In the rows, 128 means zero.
Rotation paths and how fast each direction turns (deg/step):
Each turn is a multiple of 5 degrees from 10 to 175, or 0.
Each row of a path follows its step; steps can be skipped.
path 1
step 0: [119 133 128 142 137 136 124 125 123 129 129 130 129 134 129 129 125 126
 132 125 134 123 138 121 117 126 124 133 119 130 134 123 128 137 137 123
 137 121]
step 1: [136 136 119 125 123 123 119 116 121 129 129 126 128 112 139 131 125 127
 128 137 126 128 128 135 122 128 121 126 121 133 127 126 132 133 120 123
 134 133]
step 2: [129 127 133 124 136 131 131 126 134 131 122 132 137 130 132 139 122 126
 134 117 119 135 134 128 124 123 126 128 131 128 141 124 125 140 124 133
 141 128]
step 4: [124 127 129 132 133 124 125 138 137 129 113 126 124 122 136 131 124 138
 131 136 119 137 129 123 126 135 124 128 122 129 130 129 123 133 114 134
 128 133]
step 5: [130 131 123 123 120 125 123 131 142 134 121 132 132 132 133 123 123 121
 139 116 125 128 119 137 125 137 131 127 133 117 129 129 125 129 131 123
 125 119]
step 6: [129 132 135 127 128 126 127 142 123 138 127 115 127 125 136 126 119 140
 124 131 129 127 123 116 130 129 131 117 126 124 128 131 125 131 136 131
 125 122]
step 7: [129 122 125 129 120 118 141 136 134 128 128 114 134 127 131 125 135 124
 138 133 126 134 120 136 130 136 126 129 138 126 118 129 125 128 125 124
 132 132]
step 8: [125 124 142 133 131 138 128 136 127 132 123 126 137 128 129 126 132 125
 131 123 128 130 120 130 143 123 129 131 125 130 129 130 128 125 131 129
 120 109]
step 9: [137 134 129 131 124 122 131 139 118 122 124 125 130 122 115 130 129 122
 124 138 135 126 122 125 123 134 127 122 135 129 113 122 126 126 129 126
 120 125]
step 10: [123 125 123 124 121 138 145 125 132 130 129 134 138 132 125 129 133 135
 131 128 125 127 131 126 138 127 121 127 125 138 119 126 118 131 124 130
 119 123]
step 11: [124 133 132 130 117 127 124 123 122 126 122 119 127 132 125 134 136 118
 127 117 144 121 135 128 126 119 133 131 127 128 117 123 129 123 132 128
 126 123]
Directions:
[125 126 127 127 130 128 128 127 128 130 128 130 131 131 130 131 127 122
 127 126 127 124 128 125 129 128 131 131 129 127 128 132 127 127 126 128
 129 124] | 130
[128 128 122 132 127 129 127 127 130 129 124 131 130 128 126 126 127 129
 129 128 128 126 129 124 125 130 129 128 125 127 126 128 128 128 130 128
 122 129] | 70
path 2
step 0: [136 127 124 121 126 133 127 134 121 119 142 142 126 123 120 133 127 127
 132 141 127 127 129 120 122 138 123 133 128 127 132 121 131 123 128 137
 111 127]
step 2: [114 141 127 129 111 127 132 119 130 127 127 129 135 124 129 134 136 119
 133 125 125 123 129 120 135 119 122 120 125 122 124 133 128 124 138 116
 130 127]
step 3: [125 124 140 122 125 137 122 130 135 121 134 139 133 118 123 136 134 136
 130 128 130 125 133 117 133 140 130 132 130 122 134 130 126 114 131 124
 117 132]
step 4: [129 116 130 133 124 144 137 140 117 127 130 129 125 136 121 133 128 127
 122 139 128 122 127 126 132 132 123 135 131 138 130 123 142 121 118 126
 129 134]
step 5: [123 142 117 126 113 130 133 116 117 129 129 134 124 132 125 131 131 123
 130 136 123 129 120 126 125 114 113 130 129 122 130 126 137 128 128 133
 127 126]
step 6: [123 134 137 119 125 133 116 127 131 120 133 130 138 130 131 134 129 136
 132 138 131 126 122 119 122 122 129 121 124 114 138 139 128 126 135 121
 122 124]
step 7: [122 123 131 133 123 144 135 146 131 122 128 126 141 130 124 128 127 119
 128 126 121 119 135 117 131 134 129 127 126 132 134 131 129 127 126 112
 126 131]
step 8: [124 130 118 134 111 132 143 123 123 127 131 143 122 124 113 123 128 127
 126 126 125 121 133 124 130 127 126 136 128 128 132 125 130 118 127 135
 120 131]
step 9: [121 127 134 118 121 126 128 118 120 128 131 129 130 136 122 136 125 142
 119 143 136 125 127 127 126 121 127 127 125 120 130 139 141 121 126 134
 125 134]
step 10: [121 132 136 124 123 138 126 133 132 134 119 119 140 135 133 134 127 120
 130 130 124 130 126 119 130 121 115 129 132 121 133 135 135 131 123 113
 129 137]
step 11: [127 132 127 133 117 146 128 132 135 120 128 141 127 119 127 117 129 127
 132 125 125 127 130 125 129 126 121 135 130 118 145 122 122 122 126 124
 124 125]
Directions:
[131 127 129 128 132 129 129 131 129 132 126 128 133 129 126 130 130 131
 127 130 125 123 129 130 124 127 126 127 131 129 128 126 129 129 129 126
 128 129] | 120
[131 128 130 129 127 129 126 130 128 131 129 130 125 130 128 126 128 133
 130 125 133 127 125 127 125 125 129 127 128 128 130 128 127 123 130 128
 125 128] | 135
[130 131 131 129 125 129 125 133 133 130 127 130 131 129 129 132 125 125
 128 128 128 130 128 127 130 131 131 128 129 127 127 129 129 129 129 132
 127 129] | 100
[131 124 129 125 130 129 129 130 125 128 129 124 130 128 127 130 129 128
 129 129 128 134 127 127 126 130 129 128 125 128 127 133 127 127 125 127
 125 130] | 120
[130 126 127 131 126 131 128 128 131 127 133 129 128 127 129 127 125 127
 128 129 130 127 130 128 125 132 126 133 128 130 128 126 124 129 127 125
 128 131] | 95
